In the data rows, the value 128 means zero.
Some points:
[ 91 149 150 115  85  88 129  95 112 178 138 108 144  64 140 147 141 129 154 130 118  80 115 135 115 169 160 100 112  84 109 117]
[148  84 137 126 179 124 183  80 143 136 128 153  74 135 112 113 165 132 113  12 118  86 143 106 144  83 184 194 161  92 207 140]
[ 92 145 145 126  86  65 125  83 117 144 154 160 129  64 128 128 157 130 184 128 140  82 152 136 121 190 151 116  83 104 114 118]
[173 118  84 180 144 187 168  98 173 178 120 123 130 130 140 168 196 146  79 145 139 141 150 117 153 127 138 138 114 155 116 179]
[141 113  76 183 104 130 111 140 210  96  94 118 131 116 192  94 214 136 108 163  94 180 145 114 117 100 122 108 107 119  75 153]
[111 129 117 156 105 101 150 162 154 111 195 118 135 105 163 192  74 140 130 109  84 106 113  99 128 143 121 132 132  76 117 137]
[104 146 140 121 104 103 154 129 132 180 204 111 102  83 126 153 113 158 115 138 104 103 110  91 139 182 174  93  97 117 108 153]
[154 100  43  83  74 144 129 101 149 138 232 163 215  88 168 211 108 164 237 154 142  99 140 120 190  78  92 190 157  74 106 101]
[136 191 107  72 125 111 101 122 138  75 139 182 123 156 113 123 120 153 180 140 169 131 189 114 120 112  89 148  87 181 145  86]
[115 104 125 115 111 104 127  83 116 105 100 114 106 115 113  95 123 106 121  48 111  87 125  82 112  83 141 143 122  95 135 110]
[113 191 170 172 128 128 126 174 124  92 156 110 151 143 217 118 144 147 125 127  98 149 125  97 133 135 146  96 133  96 108  83]
[108 179 186 134  76 135 167 198 135 156  95 152 155 149 140 166 106  61 186 135 124 199 116 198 110 122 131 131 140 187 189 190]
[123 159 153 196  83 133 164 158 126 115 104 134 166 175 197 132 142 124 123 154 109 173 119 106 127 107 129 145 118 141 150 125]
[163 128 111 132 153 186 134 160 140 148 144 123 171 141 156 214 117 135 137 123 140 114 124 216 142 124  90 127 190  67 157 101]
[107 129 137 132 126 100 101 120 117  94 138 120 124 104 134 103 128 124 137 118 118 111 133 112 124 151 128 109 116 106  91 107]
[149 185 128  70  95 196  75 181 163 169  90  38 120 139 105 142 115  87 126 100 183  92 179 169 102 130 125  65 139  61 176  82]
[101 132 134 118 105 105  99 128 108  95  83  94 157 123 139 103  94  98 135 127 105 138 102  85 101  86 113 134 134 135  92 119]
[109 117 158 120  80 148 146 143 121 127 113 106 121 151  93 130 109  61 149 133 103 160 123 178 164 156 122 126 124 174 128 180]
[144  41 125 174 141 125 135  93  59 160 124 175 168 121 133 100 139 147 125 153 164 115  81 148 133 117 131 152 159  86 142 100]
[129  90 119 153  86 122 131 149 122 130 150 115 102 142 105 103  82 122  99 118 143 109 125  72 121 131 139 128 104  96 155 126]
[143  90 136 156 170 136 104 248 169 121 224 127  94 125 153  76 106 151 117 155 134 181 118 101 142 150 172  98 167  88 135 152]
[ 98  71 135 137 143  87  94 105 130  53  97  79 105 136  80 111 101  88 119 132 100  86 153 141 147 202  96 165 133 110  89 133]
[127 155 161 112 114 140 182 110 141 126  99 124 113 164 132 147 143  93 147  40 105 116 150 130 145  84 154 179 145 129 201 137]
[130  87 131  83 201 122  88 130 128 195  89  47 213 105 121 155 102 130 158 234 165 117 113 105 140 135 150 233 239 121 115 158]
[137 101 155 168 110 133 165 115  91 177  98 121 158 166 127 106 121 119 119 151 173 127 124  55 138 108 172 206 140 141 190 141]
[101 101 112 116  95  85 104 163 147 111 159 107  87  84  97 113  57 106 119  90 108 110 110  80  89 128 132  96 108  94 112 151]
[169 164 131 202 192 247 152  71  65 156 216 140 138  81  93 179 131  83 105  43 198 124 167  42 196 175 143  81  86 224  23 190]
[150 114 141 186 185 112 171 125  90 148 125 222 127 152 135 141 136 178  97 138 163 135 103 156  96 131 125 149 132 142 192 117]
[136 106  61 140 128 100 128 122 225 174  71 108 116  75 122 169 163 137  94 166 117 131 135 127  68 122 124 138 115 131 113 205]
[152  71 110 103 229 120  96 126 119 150 131 186 100  94  77 102 142 158 120 149 169 137 109 199 104 145 122 112 162 140 128 143]
[118 143 117 116 161  99 102  95  92  89  87 136 122 116 117 129  96 140  94  81 121  92 105 116  68  96  89 105 119 116 107  78]
[118 192 145 132 159 112 136 126 106 106 113 148 141 132 155 176 108 151 113 100 112 115 113 143  86 119  99 109 126 130 130  89]
[149  93 164 164 165 164 107 153 116 119 141 129 155 148 201  18 222 139 149 155 140 186 127 121 185 106 189 132 185  96 120  99]
[112 111 132 109 129 110 112 110 124  79 117 116 109 147  85 114 111 106 137 141 114 120 150 143 153 168 102 150 116 159 106 135]
[126 133 120  92 165 125 105 106 113 122  96  94 150 132 117 153 104 140 116 143 124 100 117 134 118 121 101 148 157 123 110 101]
[132 140 147 149 179 117 124 111 159  33 154 123 107 203 105 152 155 142 148 187 137  96 241 165 218 255  89 211 116 156 126 111]
[144 181 151 114 120 198 129 153 124 157 112 102 138 148 114 163 127  84 138 108 159 140 153 177 139 139 120  93 133 151 147 133]
[148 108  95 138 115 163 111 130 167 141 103 101 122 124 148  94 192 132  99 153 116 156 129 146 135 111 132  88 123 115  97 135]
[117 159 133 102 123 129  90 130 113 103  82  98 134 126 126 118 107 105 123  94 127 114 125 130  88  99 104  94 129 112 115  88]
[138 114 106 141 117 163 112 113  99 116 135 107 121 129 102 109  99 112  91 107 139 125 120  74 133 112 113  96 100 145  83 125]
[152 143  81  79  99 111 133 121 177 165 194 177 123 110 135 111 157 184 186 156 177 130 175  54 141  88 168 171  99 140 166 131]
[166 126 139 118 245 149 102 148 123 170 121 182 120 115 114 132 173 167 125 152 194 133 134 241 103 165 128 100 179 118 165 110]
[152 117 143 115 184 147 136 148 143 171 120 153 104 118 111 132 154 126 130  92 159 128 132 193 112 127 154 122 170 108 189 143]
[120 190 154 155 112 116 174 209 163 114 147 175 123 161 156 180  91 120 148 130 110 190 130 142 103 125 118 136 117 184 181 175]
[130 140 146 130 166 143 154 106  93 160 147 165 132 115 129 144 151 149 120 139 120 150  94 170 143 143 135 101 131 174 106 144]
[158 162 114 173 126 186 129 159 189 144 107 103 138 138 188 135 212 132 103 150 126 170 157 156 136 127 135  86 126 118 114 137]
[149  62  97 200  50 139 137  99  75 154  96 141 137 162 108  82 113 132  72 153 184 102 114  71 108 110 117 128  72  97 162  92]
[114 124 159 155 142 105 152 161 126 119 110 184 138 131 137 135 128 104 158 146 111 190 102 186 114 133 121 142 145 182 143 181]
[118 255 170 124 218 102 164 148 118 117 129 110 145 187 186 229  82 227  61 155 106 109 127  58  85 139 116 156 128 175 152  72]
[122 128 128  76  99 116 143  85 132 157 174 138  98 126 104 116 168 163 152 156 124  99 151 154 179 173 154 128  97 129 138 116]
[126 119 119  67 101 156 141  85 109 129 127  95 103 154 100 102 131 129 105 111  82 128 103 123 171  89 131 115 117 155 108 119]
[118 122 117  46  84 149 129 100 103 152 128  93 103 145  84 110 112 135 106 144  88 127  88 155 155 108 120  87 109 154 109 116]
[135 117 110  91 131 101  88 120 163  60 157 169 109 157  84  89 150 130 207 188 177 129 227 142 181 191 103 193 101 171 134 123]
[101 134 160 120 122 110 113 122  85 124 130 128 154 106 150  96 129 120 153 135 112 142  94 125 130 122 143 110 139 130  93 113]
[133  71 115 186  77 111 121 102  80 113  95 133 129 171  96  93 100 129  88 161 174  84 136  97 116 157 100 149  82  96 157  81]
[102 193 185 150  74 136 163 180 118 110 105 140 158 162 165 152 105  70 170 112 101 191 117 151 123 108 122 126 126 180 156 155]
[132 149 124  97 118 145  82 148 148 164 116  77 116  94 115 127 130 115 124 108 163  86 151 149  96 145 139  71 131  60 137  97]
[120  78 123  98 185  92 130  72 117 114  95 150 107  91  99 107 134 116 131  54 104 106 103 126 107  78 139 165 164 125 126 146]
[120  85 105 116 158  97  87 112 109  97 101 156 125  91 115  75 124 125 127 121 120 147  91 125  89  85 110 110 136 140  80 129]
[ 91 180 162 148 104  81 151 150 128 130 150 134 130 101 156 170  97 128 139 110 102 117 116 111  95 155 141 113 108 120 132 137]
[123  80  79 149 119 107 102 113 165  96  85 123 114  95 137  86 163 120  99 133  87 154 108 120  98  94 110 103 112 127  65 156]
[146  72  87  73 126 168 158 155 136 137 215 115  83 168  88 141  71 172  80 160  66 157  70 141 194 111 114 113 139 153 115 155]
[112 102 108  67  90 123 119  87  99 140 120 106 105 121  85  99 110 134 105 137  92 118  84 134 133 107 118  91 103 144  93 119]
[110 147 121 134 126 108  96 125 119  66 103 106 130 124 155 103 113 127 105  99  93 125 113  87  96  94 103  99 116 111  79  88]
[114 124 142 116  74 123 147 129 125 118 103 139 122 143 106 116 109  75 162  94 121 145 132 130 128  99 128 149 115 157 161 156]
These points spread out most along one direction. Take the direction at right angles to it along which they spread out most. Then take the direction at right angles to both along which they spread out most. Go by this last direction. How far along it is each point below, from 0 to 99? 50 is the average, and the first point above lies past it. One standard deviation of the points above along it is 16.
[ 91 180 162 148 104  81 151 150 128 130 150 134 130 101 156 170  97 128 139 110 102 117 116 111  95 155 141 113 108 120 132 137] 60
[109 117 158 120  80 148 146 143 121 127 113 106 121 151  93 130 109  61 149 133 103 160 123 178 164 156 122 126 124 174 128 180] 59
[ 98  71 135 137 143  87  94 105 130  53  97  79 105 136  80 111 101  88 119 132 100  86 153 141 147 202  96 165 133 110  89 133] 72
[166 126 139 118 245 149 102 148 123 170 121 182 120 115 114 132 173 167 125 152 194 133 134 241 103 165 128 100 179 118 165 110] 27
[148  84 137 126 179 124 183  80 143 136 128 153  74 135 112 113 165 132 113  12 118  86 143 106 144  83 184 194 161  92 207 140] 42
[108 179 186 134  76 135 167 198 135 156  95 152 155 149 140 166 106  61 186 135 124 199 116 198 110 122 131 131 140 187 189 190] 46
[143  90 136 156 170 136 104 248 169 121 224 127  94 125 153  76 106 151 117 155 134 181 118 101 142 150 172  98 167  88 135 152] 34
[115 104 125 115 111 104 127  83 116 105 100 114 106 115 113  95 123 106 121  48 111  87 125  82 112  83 141 143 122  95 135 110] 50
[ 91 149 150 115  85  88 129  95 112 178 138 108 144  64 140 147 141 129 154 130 118  80 115 135 115 169 160 100 112  84 109 117] 56
[152 143  81  79  99 111 133 121 177 165 194 177 123 110 135 111 157 184 186 156 177 130 175  54 141  88 168 171  99 140 166 131] 67
[104 146 140 121 104 103 154 129 132 180 204 111 102  83 126 153 113 158 115 138 104 103 110  91 139 182 174  93  97 117 108 153] 62
